Here are some points:
tensor([ 22, -40,  12, -68, -41,  -7,  65,  -2,  24,  44, -20, -23, -33, -47, -23, -38,  14, -53,
         30, -72, -20,  24, -41,  12])
tensor([ 98,  34,  -3,  32, -25,   1,  10,   6, -17, -18,  -5,  32,  -1,  35,  21, -46,   4,   2,
        -12,  96, -31,  37,  23,  20])
tensor([127,   9,  67,  75,   0, -22,  49, -81, -82,  32, -44,  -9, -59,  54, 104,  22,  54, -29,
        -64, 127, -23, -52,  16,   7])
tensor([ 97, -24,  63,  71,  -2,  11,  41, -62, -16, -23, -65, -18, -68,  45,  56, -11,  47, -70,
        -56,  48, -47,   5,  10,  -4])
tensor([ 92, -27,  62,  56, -11, -13,   1, -45,   1,   7,  -2,  -1, -62,  45,  63, -35,  41, -43,
        -44,  68,  -4,  63,  16,  -2])
tensor([ 98,  28,  96,  31,   5,   5,  19, -29, -39, -24, -20,   2, -41,   0,  26,   7,   8,   7,
        -29,  99,  15,  37, -17, -10])
tensor([ -39,  -17,   -6,  -40,   13,   -9,  -64,  -38,   -7,   32,    9,  -50,  -11,  -54,  -15,
          21,   11,   23,    9, -127,  -33,  -27,   19,   38])
tensor([-127,   29,  -32,  -64,   -4,    2,   38,    1,   36,  -35,   20,   47,   -1,  -34,  -25,
          54,  -41,    7,   35, -125,   44,  -16,  -47,  -13])
tensor([-80,  44, -64, -38,  21,  42, -50,  57,  48, -47,  47,  48,  61, -39, -97, -37,  22,  30,
          1, -61,  22,  46, -46, -33])
tensor([ 36, -35, -26,  -7, -13,  62, -10,  50,  43,  20, -61,  14,  26,   0, -63, -62,  53, -22,
         26, -28, -32,  31, -29,  46])
tensor([ 35, -75,  22, -54,  48, -89,  36, -43, -43,  73,  58,  -8, -62, -72,  35,  -8, -68, -95,
         35,  -6,  20, -18,  27, -38])
tensor([  -2,   -5,  -39,   13,   62,  -55,   24,    1,  -67,   -5,   98,   13,   15,   20,   40,
          26,  -15,  -41,  -25,   18,   -6, -104,  -25,   -8])
tensor([-127,    4,  -37,  -55,  -76,   90,   24,   94,   45,   56,  -25,   10,   67,  -77,  -61,
          -3,   -5,    9,   18,  -89,  -12,   -1,  -76,   14])
tensor([ -4, -21, -66, -61, -30,  15,   2,   5,  40,   6, -28, -12,  12, -38, -78, -35,  31,  -3,
         26, -74, -14,  39,  -9,  -4])
tensor([ 68, -14,  41,  54, -26,  76, -74,   0,  22,   8, -84,  25,   2, 106,  13, -28,  38,  13,
        -17,  58,   5,  26, -14,  22])
tensor([-26, -15, -20, -17, -56,  49,  68,  63,  14,  38, -24,  23,  33, -48, -41, -29,   7, -27,
         -8, -32,  -9,  18, -60,  14])
tensor([127, -23,  15,  36,  -7, -14,  -3,  21, -31,  64, -45,  19,  15,  43,  -1, -52, -15, -40,
         14, 114,   2,  57,  47,  -5])
tensor([-94,  49,  53, -43,   0,  28, -36,  22,   8, -25,   8,   5,  25, -85, -27,  60, -16,  57,
          4, -36,  34,   4, -42, -19])
tensor([ 35,  39,   1,   5,  11,  29,   6,  20,  14, -41,  27,  36,   9, -15, -52, -54,  24,  15,
        -28,  41,  22,  73, -20, -22])
tensor([-127,  -17,  -30,  -63,   20,   -6,  -57,   32,   -3,   60,   33,  -20,   34,  -98,  -58,
          44,  -45,  -46,   24, -127,  -11,  -55,  -36,  -16])
tensor([ 96, -35,  18,  12,  18, -46,  44, -30, -15, -58,  37,  17, -59,  49,  69, -24,  -8,  -4,
         -8,  66,  24,  11, -11, -18])
tensor([111, -26,  83,  51, -12,  13,  40,  26, -49,  51, -29, -20, -16,  -7,   6, -22,   7, -72,
        -19,  47, -31,   2, -28,  23])
tensor([127, -52,  16, -24,   3, -94, 127,   5,  24,  10,  37,  36, -59,  -8,  24, -92,  20, -85,
         50,  20,  27,  55, -41,  -9])
tensor([127,   4,  69,  61,  47, -52,  19, -17, -74,  22,  52,  -1, -23,  10,  51, -59,  -4,  -1,
         -7, 127, -16, -17,  54,  43])
tensor([-100,   16, -104,   -9,   51,  -14,  -46,   20,    8,  -64,   95,   70,   40,   50,  -53,
          -5,  -45,  -12,    0,  -98,   10,  -24,  -22,  -10])
tensor([ 127,  -45,   28,   15,  -33,  -41,  127,   33,   24,   -7,   18,   45,  -38,   30,    6,
        -118,   28,  -93,   29,   64,   10,   32,  -73,   26])
tensor([ 18,  73,   3,   7, -21,  15,  36,  -1,  25, -43,  -5,  14,   4,  16, -29, -15,  -6,  63,
        -17,  48,  24,   6,  -4, -19])
tensor([127, -21,  76,  72, -17,  32, 111,  88, -14,   9, -32,  29,   1,   1,  -6, -95,  44, -58,
        -32, 127,  -7,  50, -76,  59])
tensor([-51,  19,  17,   7, -14,  38, -19, -29,   6, -30, -23,  12,  -5,  46,  38,  21, -15,  28,
          8,   1,  17, -39, -15,  -3])
tensor([  5, -32, -46, -11,  45, -25, -30,  12, -13,  18,  60, -17,  41,  13,  22,  18,   9,  10,
          7,  19,  -7, -99,   3,  -2])
tensor([-30,  13,  14,  24,   9,  -9, -35, -41, -51,  48, -23, -33, -12,  17,  45,  68,  17,   7,
        -26,   9, -18, -88,   7, -13])
tensor([ 22,  65,  41,  37, -30,  70,  -1,  39,  31, -27, -55,  39,  27,  -7, -26, -28,  52,  34,
        -57,  92,  15,  87, -31,   7])
tensor([114,  34, 123,  58, -27,  15,  89,   5,   3, -19, -63, -59, -24,  -5,  27, -17,  18,  48,
        -35, 127,  22,  46,  18,  19])
tensor([-126,   32,   10,  -34,  -17,   21,  -47,   17,   42,   17,  -67,  -36,   34,  -35,  -15,
          44,  -21,   89,   -6,    9,   54,   15,   45,  -47])
tensor([-54,  22, -94, -34,  21, -46,  10,  -2,  28, -45,  18,  28,   7,   7, -16,  12, -24,  16,
         38, -35, -20, -27,  36, -13])
Here are 10 more points, each followed by its number:
tensor([-127,   41,   17,  -28,  -77,   62,   28,    1,   32,    4,  -24,    5,    5,  -87,  -14,
          52,   42,   43,   10, -127,  -21,  -10,  -51,   42]) 0
tensor([-127,   -2,    5,  -49,  -10,   48, -104,  -47,   31,    6,  -51,  -39,   -5,    1,   -1,
          64,   -8,   50,   34, -122,   10,  -30,   -8,  -18]) 1
tensor([-59, -26, -20, -11, -16,  23, -38,  25,  -9,  71, -51,  -7,  35, -11, -42,  16, -27, -15,
         16, -49, -17,  -3,  -3,  21]) 2
tensor([ 69, -41,  10,  17,  26, -41,  34, -36, -37,  27,  12, -26, -35,  16,  64,   0,  45, -37,
        -40,  31, -12, -47,   9,  13]) 3
tensor([-19,  35, -77, -33,  17, -25,  14,   2,  30, -27,  13,  24,   8,  25, -10, -12, -25,  13,
         36,   6, -21, -27,  34,  -9]) 4
tensor([-89, -14, -81, -32,  33, -41, -30,  22, -11, -18,  59,   1,  43, -14, -12,  29, -37, -40,
          4, -42, -20, -68,  25, -79]) 5
tensor([127,  23, 127,  56, -25,  41,  -4, -72, -52,  17, -88, -67, -61,  -8,  41,  18,  15,  47,
        -53, 108, -14,  28,  59,  22]) 6
tensor([127,  -8,   8,  67,  14, -10, -11,  -1,   7, -13, -21,  48,  -8, 113,  16, -76,  28, -61,
          0, 124,   2,  72,  39,  10]) 7
tensor([-127,    1,  -40,  -30,   12,   35,  -82,  -22,   19,  -10,  -35,  -30,   20,  -36,  -14,
          88,    4,   -2,   -1, -127,  -34,  -61,   -1,  -32]) 8
tensor([ 71,  42,  64,  16,   3,  -9,  30, -18,  -7,  -9, -51, -32, -16,  -1,   6, -12,  -5,  63,
        -15, 116,  40,  31,  51, -11]) 9
Which of these numbered points is nearest to each point below, ignoring the direction in which the first points spread most? Its number follows each.
tensor([127, -27,  11,  51,  27, -67,  56, -37, -43, -40,   9,   8, -50,  56,  57, -24,   0, -67,
        -52, 127, -23, -16,  31, -38]) > 5
tensor([-122,  -29,  -11,  -11,    7,   28,  -49,  -31,   15,   -3,  -46,  -33,   -4,  -14,    2,
          64,   13,  -20,  -11, -108,  -37,  -36,    2,  -26]) > 8
tensor([ -5, -45, -54, -27,  72, -41, -48,  -7, -10, -23,  81, -13,  11,  22,  -2,  -3, -48, -37,
         23, -57,  17,  -9,  16, -56]) > 5
tensor([-127,   -4,  -61,  -46,    5,  -12,  -70,  -11,   -6,    7,  -12,  -10,   24,  -13,   -1,
          63,    2,   31,   36, -126,  -18,  -25,   11,  -34]) > 8
tensor([ 25,  12,  -3,  -3,  18,   4, -63, -64, -56,  37, -11, -20,   2,  -6,  58,  52,  11,  23,
        -20,  38, -20, -82,  52,  -7]) > 8
tensor([116,  23,  86,  99,   0,  -2,  45,  -1, -57, -10, -27,  15, -23,  45,  59,   9,  40,   8,
        -23, 102, -19,   8,  -6,   9]) > 8
tensor([-44,  50,  78,  -9, -24,  64, -64, -35, -20,  25, -83, -59,  -5, -66,  -6,  63, -14,  89,
        -14,  -6,  10,  -9,  32,   3]) > 6
tensor([-48,  45,  39, -27,  -4,  17, -20,  -2,  24,  -1, -43, -36,  14, -45, -24,  23, -28,  87,
          7,  27,  38,   9,  38, -19]) > 9
tensor([ -6,  45,   9,  -2, -59,  53, 109,  10,  70, -70, -36,  25,   2,   0, -42, -35,  83,  18,
        -35, -67,  14,  56, -95,   0]) > 0
tensor([ 57,  11,  -3,  44, -19,  19, -47,  21, -44,  62, -76,  10,  54,  22, -30,  -8,   8, -15,
        -19,  69, -28,  15,  34,  -4]) > 2
tensor([ -9,  60,  77,  22, -15,  24,  56,  30,  24, -35, -31, -52,  17, -28, -16,  16, -19,  68,
        -17,  47,  36,  10,   4,   3]) > 9
tensor([-122,   78,   10,    0,  -10,   89,  -87,   11,  -19,   -1,   11,   -4,   82,  -74,  -75,
          75,  -20,   80,   -6,  -69,  -29, -105,  -20,   49]) > 6
tensor([-127,   41, -127,  -79,   31,  -31,  -45,   13,   34,  -32,   40,   16,   43,  -27,  -46,
          47,  -53,   38,   59, -116,  -11,  -56,   41,  -36]) > 4
tensor([121,  -2,  34,  60,   9,   8, -44, -83,  -4,  -7, -76, -39, -48,  90,  19, -42,  56,  22,
        -20,  47, -19,  74,  66,  48]) > 1
tensor([ 37,  10,  45, -12, -63,  29, 106, -32, -35,  14, -38,  21, -44, -47,  12,  -8,   9, -32,
        -32,  29,  -1, -18, -59,  21]) > 0
tensor([ 60, -19, -21,   1, -13, -64,  91,   3,  48, -54,  70,  27, -30,  40,  50, -42,   9,   0,
        -26,  40,  19,  40,  -1,  -3]) > 4
tensor([ -9,   6, -72, -46,  14, -29,  50,  31,  17,  -6,  34,  29,  36, -41, -61, -20, -20, -11,
         13,  -8,  14,  16, -14, -24]) > 4
tensor([ 66,  52,  79,  70, -11,  75, -17, -14, -53,  -8, -11,   2,  29, -23, -17,  11,   8,  40,
        -37,  63, -37, -62, -21,  76]) > 6
tensor([ -7, -35,  10,  12,  11, -34,  15, -17, -12,  38,   6, -36, -11,   0,  49,  33,  37, -24,
        -39,   7,  -8, -61,  -1,  11]) > 3
tensor([ 43,   9,  60,   5,  21, -31,   7, -26,   3,   7, -32, -54, -23,   1,  25,  11, -26,  35,
         -3,  94,  37,  17,  58, -15]) > 9
tensor([-127,   -9, -111,  -60,   28,  -39,  -41,   39,  -28,   20,   39,   37,   61,  -32,  -73,
          24,  -58,   -9,   41, -111,   11,  -40,   14,  -36]) > 5
tensor([-127,  -35,  -29,  -56,   29,  -42,  -26,   19,   16,    4,   27,  -30,   24,  -58,    3,
          60,    9,   37,   46, -125,   14,  -35,    0,  -17]) > 3
tensor([-66,  31,  11, -40, -73,  28,  93, -21, -36,   9, -33,  15, -24, -57,  -1,  41, -19,  -1,
        -20, -13,   3, -51, -47,   1]) > 0
tensor([ 79, -30,  61,  67,  32, -68,  78,  11, -29, -26,   5,   6, -38,  25,  48,  10,  43, -13,
         -5,  21,  -9,   9,   4,  23]) > 3
tensor([-127,  -32,  -29,  -53,   11,   20,  -82,   25,   58,  -10,  -11,  -15,   35,  -19,    4,
          13,   -3,    8,   55,  -91,   28,   15,   18,  -50]) > 1
tensor([ 76, -13, 127,  22, -34,  13,  85, -42, -37,  43, -20, -19, -84, -69, 100,   4,   3, -32,
        -26, 103,  -9,  33, -14,  20]) > 0
tensor([ 85,   6,  61,  42, -19,  41,   8, -39,   0, -37, -42,  13, -46,  85,  65, -19,   8,  10,
         -6,  94,   7, -15, -14,  22]) > 1
tensor([-13,  14, -62, -30, -12,  -3,  16, -29,  -2, -73,  52,  42, -23,  43,   8,  12, -25,  39,
         -4, -11,  11, -51, -33, -29]) > 4
tensor([-98,  39,  60,  -5, -25,  37, -21, -31, -66,  55, -24, -18,  -1, -78,  -8,  84, -13,   6,
         21, -47, -20, -70,   7,  17]) > 6
tensor([ 11, -51,  16,  33, -35, -14,   3, -21,  13,  39, -65, -35, -12,  12,  47,   3,  59, -60,
        -24,  25, -61,  25,  29, -18]) > 8
tensor([ -1,  21, -34,   5, -12, -14, -33,  41, -12,  -3,  42,  -1,  38, -20, -14, -27, -16,  18,
         28,  29, -25,  11,  14,   8]) > 4
tensor([ 57,  10,   4,  15,   8, -36,  84, -37,   8, -40,  67,  14, -49,  34,  38, -14, -19, -16,
         -7,  23,  -6,   2,  14,  29]) > 4
tensor([ 67, -22,  57,  13,   2, -50,  25, -91, -30,  58, -15, -42, -57, -14, 112,  32,  34, -27,
        -22,  71,  -2, -34,  41,   9]) > 3
tensor([-75,  32, -58,   2,   1,  31, -47,  94,  46, -38,  35,  51,  79,  32, -83, -38,  20,  13,
         -6, -11,  25,  42, -36, -30]) > 7
tensor([-73, -29, -97,   6,  70, -32, -48,   8,  -2, -29,  97,  43,  43,  79, -20,  -2, -45, -26,
         26, -55,  -7, -74,  -5, -16]) > 5
tensor([-127,   14,   -8,  -60,    7,    2,  -65,  -33,   -2,   70,   -9,  -58,   34, -108,   25,
         114,    1,   38,   -9,  -73,    4,  -84,   17,  -22]) > 8
tensor([127,  28, 108,  35,  -5,  -9,  42, -44, -15,  -8, -70, -28, -65,  13,  36, -35,  18,  46,
        -16, 127,  20,  62,  50,  18]) > 9
tensor([126,  -2, -15,  56,  14, -14, -17,  -7,   2, -23,  -9,  50, -11, 116,  10, -75,  16, -59,
          5,  96,   4,  73,  36,  -5]) > 7
